In the data rows, zero lies at 4.5, halfway between 4 and 5.
Some points:
[5 3 4 6 3 5 4 9 4 5 3 4 3 5 5 3 5 4 3 3 3 8 4 3 3 3 6 4 3 3 6 4 6 8 5 3 4
 3 5 5 5 4 5 4 5 4 4 6 4 4 6 4 3 5]
[4 4 2 5 4 4 3 6 4 4 6 6 4 4 3 4 3 3 6 4 5 4 4 9 4 4 3 3 3 4 6 5 4 3 8 2 5
 4 3 6 5 4 5 5 4 4 5 4 5 5 3 7 3 9]
[7 7 7 3 1 3 6 4 5 5 3 8 4 5 5 3 3 8 4 6 8 5 3 5 4 4 5 3 3 3 4 5 5 3 3 6 5
 3 8 4 3 4 2 9 5 4 4 4 4 2 7 3 7 7]
[5 4 5 7 5 5 5 4 5 2 5 6 3 5 3 5 4 4 5 6 3 2 5 7 7 5 2 5 4 3 7 8 4 4 7 3 4
 4 5 4 3 4 5 4 8 4 4 3 5 5 4 5 2 4]
[4 5 4 2 0 3 5 3 5 4 4 3 5 5 6 9 5 3 9 5 3 5 4 3 4 5 7 5 4 4 4 4 4 6 2 3 4
 8 5 6 6 5 7 6 3 7 5 6 3 4 7 5 4 3]
[5 4 2 5 3 9 2 5 6 7 4 5 7 6 4 2 2 2 3 4 1 3 3 4 6 5 4 2 6 3 4 2 2 3 3 6 6
 9 4 4 4 4 3 3 4 5 6 3 5 4 4 5 4 4]
[4 7 4 5 4 5 3 2 4 6 2 3 3 3 3 8 4 4 3 2 3 3 4 4 3 4 3 6 1 6 2 4 6 3 6 3 5
 4 6 4 9 5 3 5 6 2 4 4 4 3 4 4 3 6]
[5 3 4 6 7 3 4 4 6 5 3 4 6 5 8 4 1 2 4 3 7 6 4 4 8 9 6 3 3 7 3 5 5 5 5 4 4
 5 7 2 4 4 4 2 4 5 6 3 6 6 6 5 6 4]
[3 3 6 4 4 2 4 5 5 3 3 5 3 5 5 4 6 3 2 3 9 4 4 2 9 4 2 4 6 9 3 4 6 2 3 8 5
 4 2 3 3 6 5 3 3 6 5 4 4 8 7 8 4 2]
[7 2 8 3 3 8 2 7 4 4 2 3 9 4 5 3 5 5 4 9 5 4 5 9 2 5 4 8 2 6 5 5 5 3 3 4 4
 7 3 5 4 4 9 9 3 4 5 3 4 3 4 5 3 3]
[6 8 8 2 3 4 9 4 5 5 5 8 3 7 3 3 4 5 5 6 4 8 4 7 4 4 6 3 4 4 3 2 5 1 5 4 5
 5 7 4 5 3 2 4 4 5 4 4 4 5 8 4 2 6]
[4 4 2 5 3 3 6 9 4 3 6 2 4 5 5 3 5 4 4 5 3 9 4 2 2 4 4 3 3 4 6 3 4 7 6 5 5
 2 5 6 5 5 5 4 5 2 5 4 5 4 5 4 4 3]
[5 4 4 9 5 2 5 3 5 9 9 6 5 4 4 5 5 3 5 4 4 4 4 4 6 3 3 9 3 6 4 3 4 6 3 5 4
 2 4 5 2 4 5 4 4 4 6 5 4 6 6 3 5 5]
[3 3 4 4 4 3 3 3 4 4 6 6 3 2 3 3 2 3 5 4 3 5 4 5 4 3 3 9 4 3 4 5 3 3 2 3 6
 5 3 5 3 4 3 5 4 4 4 5 6 5 9 4 7 4]
[4 3 3 3 7 3 3 3 6 5 5 5 3 6 4 4 3 3 2 4 9 5 4 2 8 6 6 6 4 4 4 3 4 3 8 6 4
 9 5 4 6 4 4 4 5 4 8 4 5 4 2 4 4 3]
[4 2 2 4 5 4 9 3 3 3 2 9 3 4 3 4 4 2 5 5 4 2 5 7 3 3 3 2 3 5 6 5 7 5 3 3 5
 6 4 7 3 4 4 5 4 4 4 4 5 4 2 4 3 7]
[4 4 4 4 3 4 6 4 4 6 3 3 8 6 3 3 4 4 6 3 9 3 6 3 4 7 4 5 7 4 3 5 7 9 9 8 5
 9 4 4 3 5 5 4 4 3 4 4 6 9 9 5 3 4]
[4 4 4 5 4 4 7 6 5 3 7 5 3 5 4 5 3 4 5 3 4 4 4 9 4 5 4 6 4 4 5 9 5 3 5 4 8
 6 4 6 5 4 4 4 5 4 4 5 5 5 3 5 3 7]
[6 4 3 3 7 3 3 2 5 5 5 4 6 4 5 9 3 8 3 6 4 4 4 4 3 3 6 4 9 5 5 6 5 4 4 5 4
 2 4 3 6 4 4 3 3 5 5 6 5 3 3 4 2 4]
[4 4 6 4 3 4 8 5 4 5 5 4 4 4 5 1 4 4 6 4 9 2 5 4 6 4 4 4 9 6 4 4 3 4 2 3 3
 3 6 6 9 6 5 7 6 4 4 5 4 5 2 4 8 4]
[4 3 8 3 4 8 4 4 6 3 3 4 9 4 4 3 5 8 5 4 4 4 3 3 9 4 4 7 2 8 7 4 6 3 4 4 5
 4 3 6 3 4 6 6 4 4 6 4 4 3 2 4 3 5]
[6 4 4 4 9 4 3 3 5 4 4 4 4 4 5 7 9 9 8 5 2 3 3 5 6 3 7 3 3 5 4 4 4 5 5 9 4
 4 6 6 8 5 6 5 3 7 4 5 4 7 9 5 5 5]
[6 6 6 4 4 4 5 1 5 5 3 2 2 2 4 2 2 5 6 3 2 3 2 4 5 4 3 3 7 4 3 4 4 3 5 2 2
 5 8 7 2 6 7 6 7 3 5 7 2 7 1 4 4 2]
[4 4 7 1 3 7 3 2 4 4 9 5 3 4 6 4 6 4 2 5 3 5 6 4 4 3 4 3 3 4 3 3 5 9 6 3 5
 2 5 5 4 4 4 3 4 4 3 4 5 3 4 5 7 3]
[4 4 3 6 3 3 5 8 4 3 5 2 3 4 6 3 5 5 5 3 3 9 6 5 3 3 5 5 3 3 4 3 6 9 3 6 4
 3 5 4 4 4 3 4 6 4 5 4 5 3 3 5 3 4]
[5 8 4 2 3 2 4 4 4 7 3 7 3 9 5 2 2 9 5 6 5 4 5 3 3 5 7 3 2 4 5 6 4 4 3 4 4
 2 2 4 4 4 5 4 4 5 3 5 4 4 5 5 5 2]
[5 6 6 3 9 2 4 8 4 4 4 3 6 6 4 9 5 2 5 5 5 4 6 3 2 7 3 3 7 3 3 4 4 4 3 6 3
 5 4 4 3 5 5 5 4 5 4 4 4 6 3 4 8 4]
[3 4 3 6 4 3 3 3 5 5 6 4 3 3 3 2 7 4 5 4 3 2 4 3 4 5 5 7 5 7 3 2 2 4 4 2 6
 6 3 2 2 4 6 3 5 4 2 6 6 2 4 3 4 7]
[4 6 4 3 8 3 4 9 5 3 3 4 5 5 3 9 5 4 4 7 3 3 5 3 4 9 7 4 8 5 3 3 5 4 4 3 3
 4 4 5 3 5 4 6 3 7 5 3 4 8 4 4 9 4]
[3 6 4 9 5 9 5 5 4 2 5 4 2 3 8 5 6 6 4 3 5 5 8 3 3 3 6 4 3 3 4 4 4 4 4 3 4
 4 5 3 2 5 3 5 4 4 3 6 5 4 3 4 5 3]
[4 5 3 8 3 7 5 3 3 4 4 4 3 4 3 3 9 6 4 6 4 9 5 4 4 5 4 3 4 3 8 6 4 5 4 3 4
 4 3 4 4 6 4 5 6 4 5 6 4 5 2 5 8 3]
[5 5 3 6 3 5 4 6 4 4 3 6 4 4 3 4 8 4 5 4 4 1 3 8 6 5 2 6 4 3 6 8 3 4 6 3 3
 4 6 4 3 5 4 2 6 4 5 3 4 4 3 5 2 3]
[4 6 8 5 3 3 2 3 4 4 6 3 4 4 8 2 6 3 3 4 2 4 6 3 2 3 8 4 4 4 8 4 4 7 5 3 5
 4 5 5 4 4 3 3 4 4 4 5 5 3 4 5 6 4]
[4 4 2 2 3 9 3 3 4 6 5 2 5 5 2 3 2 3 4 5 3 3 4 3 4 6 5 3 5 4 5 7 3 3 3 9 3
 2 3 3 4 4 4 3 4 9 5 5 5 3 4 3 3 6]
These points spread out most along one direction. Take the direction at right angles to it along which they spread out most. Go by this last direction. How many in every 100 of the points above lie lower along it than each point below? Answers are rounded to whole numbers. More than half of the points above lie lower than the first one.
[6 4 3 3 7 3 3 2 5 5 5 4 6 4 5 9 3 8 3 6 4 4 4 4 3 3 6 4 9 5 5 6 5 4 4 5 4
 2 4 3 6 4 4 3 3 5 5 6 5 3 3 4 2 4] 62
[5 4 5 7 5 5 5 4 5 2 5 6 3 5 3 5 4 4 5 6 3 2 5 7 7 5 2 5 4 3 7 8 4 4 7 3 4
 4 5 4 3 4 5 4 8 4 4 3 5 5 4 5 2 4] 0
[4 6 4 3 8 3 4 9 5 3 3 4 5 5 3 9 5 4 4 7 3 3 5 3 4 9 7 4 8 5 3 3 5 4 4 3 3
 4 4 5 3 5 4 6 3 7 5 3 4 8 4 4 9 4] 82
[5 4 2 5 3 9 2 5 6 7 4 5 7 6 4 2 2 2 3 4 1 3 3 4 6 5 4 2 6 3 4 2 2 3 3 6 6
 9 4 4 4 4 3 3 4 5 6 3 5 4 4 5 4 4] 21
[4 7 4 5 4 5 3 2 4 6 2 3 3 3 3 8 4 4 3 2 3 3 4 4 3 4 3 6 1 6 2 4 6 3 6 3 5
 4 6 4 9 5 3 5 6 2 4 4 4 3 4 4 3 6] 29
[4 2 2 4 5 4 9 3 3 3 2 9 3 4 3 4 4 2 5 5 4 2 5 7 3 3 3 2 3 5 6 5 7 5 3 3 5
 6 4 7 3 4 4 5 4 4 4 4 5 4 2 4 3 7] 9
[4 4 2 5 4 4 3 6 4 4 6 6 4 4 3 4 3 3 6 4 5 4 4 9 4 4 3 3 3 4 6 5 4 3 8 2 5
 4 3 6 5 4 5 5 4 4 5 4 5 5 3 7 3 9] 6
[5 5 3 6 3 5 4 6 4 4 3 6 4 4 3 4 8 4 5 4 4 1 3 8 6 5 2 6 4 3 6 8 3 4 6 3 3
 4 6 4 3 5 4 2 6 4 5 3 4 4 3 5 2 3] 3
[4 4 2 2 3 9 3 3 4 6 5 2 5 5 2 3 2 3 4 5 3 3 4 3 4 6 5 3 5 4 5 7 3 3 3 9 3
 2 3 3 4 4 4 3 4 9 5 5 5 3 4 3 3 6] 32
